50 stands for zero in the data rows.
The rows fall into hidden groups. There are 2 groups. Groups can overlap: rows of different groups may look alike.
Each row in order, then its group:
[33,50,42,53,51,36,61,60,59,37,51,41,52,72,61] a
[46,37,31,52,48,57,48,43,71,62,83,66,53,43,46] b
[45,65,37,37,53,34,63,75,57,35,37,54,51,73,60] a
[66,38,58,32,51,56,34,38,54,64,50,65,27,35,46] a
[47,56,36,63,55,39,58,70,43,50,39,36,66,38,48] b
[32,49,43,53,51,36,62,62,59,38,55,42,50,71,62] a
[34,40,59,73,46,65,59,45,26,27,43,20,62,52,56] b
[63,39,59,30,51,56,35,37,55,66,52,67,27,34,47] a
[63,39,56,29,52,56,35,37,55,67,54,69,27,35,49] a
[49,57,37,62,54,42,56,68,44,50,39,37,66,40,46] b
[28,65,56,60,26,64,49,46,34,35,28,43,56,63,33] b
[93,54,84,47,64,47,31,27,58,76,66,69,49,41,36] a
[45,39,34,52,48,58,47,42,70,64,82,65,50,42,45] b
[35,55,23,41,45,37,69,64,52,43,43,37,58,63,72] a
[64,39,58,30,51,56,34,39,54,66,52,68,26,35,46] a
[34,40,59,74,44,63,60,46,26,25,45,20,61,50,57] b
[33,40,60,73,44,64,60,46,25,26,45,20,62,50,57] b
[43,65,37,38,54,35,65,77,56,33,35,54,52,76,60] a
[57,78,38,65,69,30,56,69,50,57,57,47,74,50,55] b
[30,64,58,61,26,66,50,45,37,35,27,43,56,61,32] b
[65,39,56,29,51,55,35,38,55,67,53,68,27,34,47] a
[93,53,81,47,64,48,31,26,60,76,66,70,49,42,38] a
